Some points, each followed by its number:
array([-1.55,  0.76,  0.33, -1.38, -0.24,  0.44, -1.01, -1.73, -0.31, -2.30, -0.72, -1.01, -0.20, -0.62,  0.50, -1.17,  0.99, -1.90]) 0
array([-0.72,  0.69,  0.30, -1.09, -0.18,  0.02, -2.21, -2.48, -0.98, -0.19, -0.37, -1.36, -0.32, -0.67, -0.36, -2.79, -0.19, -0.58]) 1
array([ 0.47,  0.95, -1.20, -0.91, -1.61, -1.36, -1.37, -1.27, -0.63,  0.55,  0.20, -2.28, -0.21,  0.01,  0.46, -3.46,  0.59, -1.49]) 2
array([-0.23, -0.14, -0.92, -0.47, -0.60, -0.95, -1.10, -0.99,  0.06,  0.87, -0.17, -1.59,  0.49,  0.09, -0.64, -2.68, -1.04, -0.53]) 3
array([ 0.65,  1.27, -2.66, -0.45, -2.13, -0.24,  0.02, -0.12, -0.61, -0.02, -0.04, -1.52,  1.32, -1.65, -0.05, -1.97,  1.57, -0.33]) 4
array([ 0.65,  0.28, -2.48, -0.29, -1.61, -0.82, -1.13, -0.52,  0.37,  1.13,  1.08, -1.28,  0.63, -0.60, -0.48, -2.76, -1.19, -0.44]) 5
array([-1.06, -0.15,  0.13, -0.68,  0.56,  0.91,  0.26,  0.12, -0.12, -0.68, -0.16, -0.03,  0.03,  1.04, -0.80, -1.14, -1.21, -0.99]) 6
array([-0.82,  0.56, -0.20, -0.56,  0.24, -1.24, -1.03,  0.05,  0.16, -1.19,  0.18, -1.21, -0.62,  0.67,  0.56, -1.29, -0.30, -1.62]) 7
array([-1.52, -0.19, -0.37, -0.51, -0.07, -0.18, -0.09, -0.86, -0.07, -0.46,  0.16, -0.81, -0.29,  1.73, -0.02, -1.16, -1.69, -1.91]) 8
array([ 0.92,  0.33, -0.59,  0.04, -0.65,  1.00, -1.41, -1.64, -2.13, -0.51,  1.07, -0.21, -0.92, -1.20, -0.95, -1.12, -0.32, -1.12]) 9
array([-0.30,  0.61, -0.84, -0.08, -1.33, -0.59, -1.26, -0.38,  0.36, -0.73,  0.06, -0.71,  0.25, -1.15,  0.12, -0.75,  0.38, -0.51]) 10
array([-1.13, -0.29, -0.63, -0.32, -0.12, -1.17, -1.77, -0.88,  0.77, -0.08, -0.34, -1.44, -0.88, -0.44, -0.26, -1.69, -1.19, -1.19]) 11
array([ 0.91,  0.88, -2.96,  0.12, -2.00, -1.05, -0.46, -0.98, -0.65, -0.75,  0.45, -2.33,  0.04, -1.75,  0.87, -0.69,  1.73, -1.77]) 12
array([-1.82, -0.02,  1.01, -0.67,  0.29, -0.71, -0.36, -0.76,  0.17, -0.82, -0.59, -0.76, -0.18,  1.32, -0.27, -1.05, -0.78, -1.51]) 13
array([-1.02,  0.20, -0.83, -0.41, -0.86,  0.30, -0.97, -1.15, -0.75, -0.69, -0.47, -0.57,  0.17, -0.15, -0.56, -1.55, -0.02, -0.88]) 14
array([-1.49,  0.31, -1.11, -0.78,  0.45, -0.75, -1.00, -0.59, -0.06, -1.39,  0.62, -0.82, -0.28,  0.79, -0.30, -1.46, -1.98, -1.74]) 15
New points follow, each followed by the number of its nearest point above by angle.
array([ 0.92,  0.29,  0.62,  0.60,  0.35,  0.25,  0.65,  0.56, -0.13,  1.91, -0.77,  1.13,  0.01, -2.00, -0.29,  1.48,  2.14,  3.29]) -> 4
array([-1.38,  1.30, -1.25, -0.59, -0.08, -1.58, -2.12, -1.62,  0.33, -1.69,  0.46, -1.41, -0.01,  0.07,  1.47, -1.09, -1.36, -2.50]) -> 7
array([-0.96, -0.17,  0.84, -0.64,  0.82,  0.76,  0.25, -0.01,  0.03, -0.43,  0.04,  0.60,  0.92,  0.32, -0.80, -0.49, -1.08,  0.80]) -> 6
array([-0.16, -1.35,  1.11,  0.60,  1.52,  0.55, -0.55, -0.47, -0.55,  2.05, -0.28,  0.44, -0.90, -0.63, -0.58,  0.11, -0.49,  2.51]) -> 1
array([ 1.35, -0.12,  0.19,  0.84,  0.48,  0.05,  0.61,  0.25, -1.01,  2.41, -0.80,  0.41,  0.30, -1.57, -0.77,  1.05,  0.92,  3.08]) -> 4
array([ 0.12,  0.38, -1.68, -0.07, -1.41,  0.04,  0.00, -0.88, -0.82, -1.00,  0.57, -1.08,  0.28, -0.73,  0.63, -0.09,  0.23, -2.39]) -> 12
array([-0.68,  0.46, -0.42, -0.09, -0.07, -0.28, -0.47, -0.71,  0.43,  0.26, -0.22,  0.08,  0.04, -0.72, -0.12, -0.04, -0.75, -0.29]) -> 11
array([ 2.37, -0.19,  0.61,  1.28, -0.14, -0.82,  1.20,  3.20,  1.13, -0.11,  0.64,  1.40, -0.92,  0.45,  0.23,  2.86,  0.15, -1.20]) -> 12
array([-1.33,  0.38, -0.94, -0.64, -0.24, -0.97, -1.65, -1.98,  0.35, -1.10, -0.13, -1.50, -0.17,  0.64,  0.57, -1.27, -1.92, -1.90]) -> 15
array([ 0.32,  0.01, -0.12,  0.22,  0.76, -0.17,  1.34, -0.94, -0.49,  0.98,  0.27, -0.94,  0.61, -0.41,  0.22,  0.00,  1.34,  2.02]) -> 4
array([ 0.24,  0.35, -0.69, -0.68, -0.52,  0.13, -0.75, -0.94, -0.33, -1.06,  0.38, -0.36, -0.31, -0.64,  0.57, -0.30, -0.28, -1.91]) -> 0
array([ 0.08,  0.13, -1.66, -0.01, -1.11, -0.38, -0.91, -2.76, -0.85,  0.81,  0.22, -1.72, -0.58, -1.38, -1.29, -2.50,  0.36, -0.66]) -> 2
array([-0.59,  0.47, -0.36, -0.39, -0.01,  0.98,  0.91, -0.46,  0.54, -0.07,  0.21,  0.02,  0.72, -1.09, -0.21,  0.31,  0.39,  1.11]) -> 4
array([-0.60,  0.20, -0.54, -0.07, -0.73, -0.85, -1.22, -1.32,  0.38, -0.64,  0.14, -1.24, -0.45,  0.34,  0.51, -1.43, -0.66, -1.58]) -> 11
array([ 1.62,  0.24, -0.89,  0.32, -0.08,  0.52,  0.17,  0.68, -0.63,  2.10,  0.70,  0.75,  0.95, -1.12,  0.07,  0.58,  0.64,  3.45]) -> 4
array([ 0.58,  0.62,  0.03,  0.59, -0.01, -0.19,  0.38,  0.84,  0.16,  0.93, -0.17,  0.43,  1.20, -0.70,  0.85,  1.59,  2.01,  2.75]) -> 4
array([ 1.62,  0.32,  0.81,  0.97,  0.00,  0.31,  1.83,  3.19, -0.41, -0.57,  0.28,  1.73,  0.73,  0.44,  0.36,  2.94,  2.55,  1.36]) -> 4
array([ 2.05,  0.46, -0.01,  0.52,  0.04,  0.77,  0.88, -0.59, -1.35,  1.60,  0.34, -0.11, -0.07, -1.85, -0.37,  1.00,  2.51,  2.93]) -> 4
array([-0.46,  0.04, -0.39, -0.39, -1.04,  0.69,  0.06, -0.39,  0.18, -1.43, -0.16,  0.23,  0.92, -0.28, -0.05, -0.05,  0.14, -1.10]) -> 0
array([ 0.58,  0.48,  1.13, -0.07,  1.32,  0.40,  0.32,  0.38, -0.58,  1.34, -0.70,  0.90, -0.28, -1.44, -0.37,  0.92,  1.60,  2.78]) -> 4
array([-1.31,  0.84, -1.30, -0.65, -1.01, -0.57, -1.05, -0.89,  0.64, -1.12,  0.50, -0.79,  0.49,  1.11,  1.35, -1.33, -1.23, -2.06]) -> 15
array([-0.47,  0.27, -0.56, -0.25, -0.69,  0.26, -0.12, -1.34,  0.00, -0.88, -0.53, -0.01,  0.16, -0.57,  0.54,  0.12, -0.09, -1.56]) -> 0
array([ 1.41,  0.74, -0.46,  0.04,  0.39, -1.12,  0.41,  0.88, -0.52,  1.21,  0.01, -0.91, -0.10, -0.91,  0.22, -0.03,  1.43,  1.55]) -> 4
array([ 0.82,  0.06,  0.77, -0.01,  0.52,  0.83,  1.05, -0.09, -0.75,  1.22, -0.92, -0.10,  0.39, -1.16, -0.16,  0.19,  2.56,  2.85]) -> 4
array([ 0.63,  0.34, -0.14,  0.79, -0.55,  1.12,  1.08,  0.56, -0.55,  1.53, -0.40,  1.42,  1.87, -1.40,  0.06,  1.82,  1.91,  3.30]) -> 4
array([-0.04,  0.60, -0.99, -0.18, -0.88, -0.24,  0.60, -0.10, -0.35, -0.18, -0.26, -0.28,  1.43, -0.20,  0.01, -0.19,  0.27,  0.39]) -> 4
array([ 0.99, -0.13,  0.59,  0.17,  0.84,  0.92,  0.59, -0.15, -0.77,  1.50, -0.10,  0.75, -0.47, -0.41, -0.60,  0.18,  0.62,  2.51]) -> 9
array([ 1.43,  0.26,  0.72,  0.68,  0.25,  0.37,  0.21,  0.07, -1.09,  1.82, -0.58,  0.78, -0.07, -1.09, -0.25,  0.87,  2.13,  2.87]) -> 4
array([-0.29, -0.36,  0.14,  0.10,  1.25,  1.31,  1.56, -0.56, -1.06,  0.74, -0.48, -0.07,  0.74,  0.14, -0.02,  1.08,  1.26,  2.43]) -> 4
